One turn moves each row of this set onto another row. After a few examples, where does it send each row asked below?
Z988: [-16   1   7   7   1   6  -7   2 -13  10   8  14  11  10 -17  -9  -5 -11
   9   3  11  19  21  -9   6  -2 -14  -8   3  -4   8]
Z345: [  9  10   9 -10  13  -8  -2  -5  11 -16  -5  -4  12  20  16   4   0  15
 -20 -13  12  -8   4 -12   8 -11  10  -1  -5  -9  -3]
Z388: [ 17   8   8  -8   9 -10   3  -9   2 -15   0  -3  11  24  23 -11  -4   6
 -12  -5  15  -3   5  -9   1 -10   3   5   4 -12  -8]
Z381: [  0  16  16 -10   2  -7   6  -7  13  -5  -9  -5   5  17  12   0 -12  13
  -9  -8  19  -8   3 -16   3 -14  18   0  -4  -7   0]
Z141: [-19   8  11 -17  -5 -13  13  -5 -11   2   8   0  -6  -2  -9  21   7  31
 -10   6   2  23   2  10 -13  -4 -11  -7   1  11   7]
Z898: [-32  -5   1 -12 -14   3 -12  -3   3  13  12   6   9 -15   8   3  -3  -2
   4 -16   8   2   6  -4  10   4  18  -8  -5  -3   2]
Z800: [-21   2 -15  17 -16   0   5  -2  -9   1  -5  -3 -11  -5  10  12 -11   9
  -7   1  -3  12  17  -9  -2   3 -14   1   6  20  19]
Z42: [ -6   9  -3 -15  10 -21  10  -8  -6   1   3   8  -4  -5  -8   6  11  25
  -4  13   0  25  -2   4   2  -3 -19   0 -11  25  -2]
Z365: [-17   3   7   9  -1   2  -9  -2  -9  12   3  20  12   8 -19  -9  -5 -12
   5   0  12  18  18  -3   0  -3  -7  -8   9  -6   5]
Z331: [ -5   2   6 -13  -7  -9  22 -10 -16  -2  10   1   5  -2  -7  12   2  30
  -1  10  -2  25  -3  21  -8  -1  -8  -1  -2  10   1]
Z235: [ -3   9   5 -13   7 -19  14  -7 -13  -3   6   2  -3   0  -3  10  10  30
 -10  10  -3  25   0  14  -9  -4 -20  -3  -1  18   0]
Z114: [ 10  12   6  -5  12  -3  -5  -2   8 -21  -4  -2  14  12  14   8  -1  17
 -19 -18  10 -10   3 -13  10  -9  11  -1  -5  -9  -2]
Z571: [ 12   6  11  -2   3   7   0  -9  -4 -18  -7  -6   8  15   4  -4  -3   4
 -11  -9  24  -6   7  -5  -9  -7   6   0   9 -23  -1]
Z689: [ -9   0 -22  20  -7  -4   5  -3 -11  -5  -3   1  -4  -2  14   7  -8  10
  -9   2 -10  13  15  -4   5   4 -21   4   3  25  13]
Z882: [  2   6  15  -9  -6  -1   9  -6   3 -10   2   0  17  26   9   3 -15   9
  -7  -9  16  -1   6 -10   5 -10  20   3   2 -19   2]
Z279: [  3 -13 -12   2   4   5  -9 -13  -9   0   8   7  16  -9  10 -21   4 -10
   6  -3   5   7   3  16   9   9  -3   0  -3  -1 -13]
Z421: [ -7   9   6  10  23  16 -11   3 -17 -14  -3 -12  -1   5   9   0  14  12
   7  -6  -2  -5  10  -6   1   9 -10 -22   3 -14   8]
Z35: [-16   9   5   5  12  13  -7   8 -11 -12   7  -7   9   4  13  11   5  21
  11 -13 -11  -4   6 -11  16  11   9 -20  -7 -11  12]
Z461: [-10  -4   5 -20  -3  -9  10  -9 -18  -7  13  -5  -3  -3   1  16  16  26
 -12   4   0  21  -1  17 -15   2 -17  -4   4   5   2]
Z273: [-12  -9 -21  19 -17   8   9  -6 -14  -6  -1  -1   3  -3   7  11 -13  10
  -5   0  -9  13  14   4   4   9 -11   4   2  16  14]
Z859: [ 11   3  14  -6   3   4   4 -11  -1 -13  -6  -5  11  23   7  -5  -5   3
 -12  -5  22  -5   7  -4  -6  -8   8   1   7 -22  -2]
Z636: [-15  21  14  12  10  12   2   2 -13   1  -6 -10  -7   2   4  -6  -4  12
  23   1   3  -3   8 -12  -3   5   1 -20   1  -9  11]
Z297: [ -4   4   4   9   6   9   3   5 -23 -10  15  -4  12  10  20  -7  -4  13
  25  -3 -12   4   5  -5  10  12   2 -12   1 -13   6]
Z187: [-15   0  -2  -8  17  -8 -25   5  -3   3  12   2  -2  -2  17  -6  17  -7
 -10  -8   5   7  15 -17   9   0 -22  -9  -2   6   1]
Z693: [-10  13  -6   5  17  -3  -6   0  10  10  -3  11  13  -7  -5  -4  -4   7
   7  -1   0   6   8  -8  26  -4  -2  -6 -25  19  -1]
Z829: [-15   0  -3  -5  16 -11 -28   1  -1   2   9   9   1  -3  15  -5  18  -8
 -16 -12   4   7  13 -10   5  -1 -17  -8   4   4  -2]
Z804: [-17  -6 -23  13 -11   6   1  -5  -6  -7  -6  -6  -5 -12  13  18  -5  14
 -13  -5  -9   5  12  -1   5   8 -10   1  -3  20  14]
Z668: [-11  -9  -3 -25   4 -10   0  -8 -15  -7  13   2  -5  -5  -1  12  24  16
 -15   6   4  23   1   8  -8   5 -23  -3   0   7   1]
Z574: [-20  -4  -4 -28  -7 -10   9  -7  -5  -1  14   3   0 -13   0  20   9  28
  -5   2  -1  19  -5   6   5   4   0  -2 -14  14   2]
Z896: [  6   9  13  -3  -9   0   6  -3  -3 -14   7   3  20  20   8   3 -18  11
  -2 -12  13   1   6 -11   5  -8  19   4   3 -19   2]
Z444: [-15  -8 -20  14 -13   7   1  -6 -14  -7  -4  -7 -10  -7  13  10  -2   5
 -13  -1  -1   9  16  -1  -6   8 -20   1   8  14  15]
Z238: [-31  -6   1 -14 -13   9 -11  -1   0  11  13  -1   4 -15   8   3  -2  -2
  10 -11  11   1   8  -9  11   4  12  -7 -11  -3   5]
Z927: [-22   2   8 -18  -6  -9  11  -7 -12   6   7   8  -6  -2 -21  15   7  19
  -4  12   9  27   5   2 -10  -2 -13  -6   0   8   9]
Z120: [-10  14  -6   7  15 -10  -8  -3  13  11  -6  15  13  -9  -3  -7  -5   7
   3  -4  -1   5   5  -4  21  -5   3  -6 -18  19  -4]
Z860: [ 20  13   7  -2   8 -14   0  -5  -2 -18   2  -2   9  17  25 -13  -7   7
  -7  -7  12  -1   4 -13   1 -10   1   6   6  -8  -7]
Z615: [  3 -15 -12  -1   8  12  -7 -10 -10  -1   9   0  14 -10   9 -18   6  -7
  10   1   7   4   6  12  12  10  -8   0 -10  -1 -10]
Z28: [ -3  21   5  11  19  -3   1   5 -12  -4   2  -8  -3   3  25 -13  -2  17
  23   0 -10  -2   3 -13   8   6  -3 -14  -5   3   3]
Z258: [-10   2   2 -21  -2 -13  14  -9  -9  -4  12  -2   1  -9   4  20  10  36
  -9   2  -5  19  -6  16  -3   0  -6  -2  -8  15   0]
Z991: [  0  23  16  -5  -1  -7   3  -3  10  -6  -9  -5   2   9  10   0 -13  13
  -4 -10  20  -8   3 -20  -1 -14  17   0  -1  -7   2]
Z93: [ -3  -8  -4 -17  -6  -7  17 -14 -18  -2  13   7   5  -4  -8   3   5  19
   5  15   3  27  -4  18  -4   6 -12   3  -6   9  -2]

Z421 -> Z636
Z187 -> Z988
Z235 -> Z331
Now find these:
Z93 -> Z574
Z365 -> Z120
Z114 -> Z571
Z345 -> Z859
Z689 -> Z273

